Named moves come first, each a turn or a mirror and shown by rows before and after it. Which of them, in which order, take the first row of each pair that follows to the second? Write the first one first, as in the answered first pair.
G:
[ 12  13   4   3 -21   7 -13   2   6  -1  -6   3  -8   5 -16   7  -1] -> [ 14  -6   8   0  -5   4 -10   0  14   6  -4   2  11  11 -15  -1 -19]
[ 14  -4   4  -7  -4   7   0 -10  -7   0  -6  -6   8 -10 -14   4   8] -> [ 14  -6   4  -7  -2   7  -1  -9  -5   1  -6  -6   9 -10 -13   3   7]
[  0   0 -13   4  17   0   9  12  -5   4   4 -10  11  -1   3 -12   0] -> [ -1  13 -15   7   4   2   7  13 -12  -1   3  -9  -1  -5   2  -8  12]
[ -7  -3 -11 -21  23   5  -6 -22   2   5   1   3   6  -6   3   2  -6] -> [ -9  15 -14 -19   9   8  -9 -21  -7  -1  -1   5 -10 -12   1   8   8]
E:
[-16  -2   9   1 -10   2  -2 -15   5  21  12  21 -23   6   7   4 -11] -> [-20  12   0  17 -16  -5   6  20  -6  15  13   1 -20   4   0   3  -4]
[ 20  11  -4 -11 -15   4  -9 -11 -18  -7  -1  -8  17 -25 -13   3   6] -> [ 21   8  -3 -13 -13   5 -11 -17 -16  -7  -1  -5  16 -25 -12   3   4]
[ -1  12   1  -7 -13   6 -15 -25  -7  -4   3  12  -5 -13  -6   1  16] -> [ -3  22  -5   4 -18   1 -10  -3 -14  -6   3  -1  -3 -14 -12   1  20]
[ -7  -5   0   7  -7  -2   9  21   4  -8   0 -17  -1   0 -17   2 -16] -> [ -3 -18   8 -11  -1   5   1 -12  16  -3  -2   3  -5   2  -8   3 -23]
L:
[  4  -1  -2  -5  -6   3 -15   0   9  -7   4   4 -15 -10   0   9  -7] -> [ -4  -1  -4   0   1   3 -10   6  13  -6   6   3 -19  -4   3   6 -11]
[ -6   6   7  -1 -14  -7  -1   5   7  -3  -8   4 -20   9  -5   8   2] -> [ -6   5   4   3 -14  -9   0   9   7  -1  -7   3 -18  11  -2   7   5]
[  9  -6  -2  -3 -11 -14  -9  -7  -2  -7   1   8  -4   8  -1   5   5] -> [  5  -6   4  -5  -6  -9  -6 -11   3 -11   1  10 -10   8  -4   6  -5]
[  0   4   6  -2 -17 -10  -4  12   7  -3 -12  -5 -18  10 -17   0   8] -> [  1   4   6  -4 -18 -10  -4  12   7  -3 -13  -5 -18  10 -17   0   8]

Each pair is 2 to 3 moves apart.
[ -6  -2  -3   3   3  -1   6  16  -4  -3   2 -17  12 -10 -14  -1  -3] -> [ -3 -11   5 -14   6   9  -4 -21   6   0   1   5   2  -9  -5   2  -6] : G E
[  2 -14  -9   4   1  -9   0   7  -3  12   1  -1  13   8  14  -6  12] -> [  1  -1 -10   3 -11  -5  -4   1  -7   8  -1   3  -2   4  15  -1  23] : E G
[ 16 -14   0 -14   4   8 -11  -4  -6  -5   5  10  18  -8   7  -7   0] -> [ -5   8   3  -8   3  20   1   0   0 -18   4  12 -20  -6   5  -4  -6] : L G L
[-13   1  15   0  11   9  15   3  20   3   0   2 -10   6  -9  -7 -19] -> [-12  13   1   5  -6   5   5  -4   9  10  -2  13 -26   7   8  -1  17] : L E G
[  5   3   3  -6   9   7  -3 -20  -1  -3   3   3   3 -11   0   1  -3] -> [ -5  13  -1   0  10   9   3 -12   1  -6   3   3 -13  -8   2   0  -1] : L G
[ -6   0 -12   5  18  -4   3  -9  -8  11  13   8  -3   3  26 -14  12] -> [ 11   5   1 -12  -2   5 -10 -29 -15  -2   8   9   3 -16   7  -2   9] : E L L
[  9   1  -6  -8  -4   5  -7 -16  -9   1  -4   6  -4   3   9  -2  13] -> [ -6  11  -7   6   3   5   9  11  -6  -5  -2  -6 -14   7   3  -6   2] : L L E
[ 15  12   0   1 -25  -2 -16  -1 -13   3  -7   6   8  -6  -3  11  22] -> [ 14  10  -2   7 -23  -7 -13  12 -14   4  -6  -4  16  -6  -6   9  19] : G E G
[ -1   8  -1  -6 -11  -1   1  -2   5  -4  -5  20 -18   3   1   6  10] -> [ -1  13  -2  -3 -14  -3   2   5   0  -7  -5  14 -17   1  -2   7  12] : E L
[-1  0 -9 10 10 -3 -3  2  0  7  3  4  7  3  6 -7 11] -> [  6   5  -6   3  -2   0 -10  -8  -5   2   1   7   6  -6   0  -2  15] : G L
[ -7 -10  16 -12  -6  -6  -1  18   4  -6 -10  -4  -7   9 -12   5  -7] -> [ -5 -18  17 -18  -1  -6  -4   5   9   0 -10   5  -7  14  -3   4  -6] : L E
[  8   1  11   0  -7  -3   0  14   5   0   0  -4   7  -2 -16   2  -9] -> [ 1 -6  5  5  5 -8  5 18 11  9  2  0  4  9 -1 -5 -6] : E L L
[  2  19   2  -4  -4  -3  11  15  -6  -8   1  -9   2  -8 -15   4 -13] -> [  7   4   8 -20   3   2   1 -21   4   1  -1  12   0  -4  -3   4 -16] : L L E
[  3  12  -3  -3   1  12   1   0 -13 -14   9  -8   6 -18 -12  -2  -2] -> [  0  -3   1  -7  16  14   5  -7   0  -8  12  -3  10 -11  -7  -7 -16] : G L E
[ 16  -5  -6   1 -28  -6  -6   7 -12 -13 -11   3   0   5  -5  10   5] -> [ 12  -1   2  -3 -25   2  -1   4  -6 -21 -12   2  -8   2 -13  12 -10] : L E
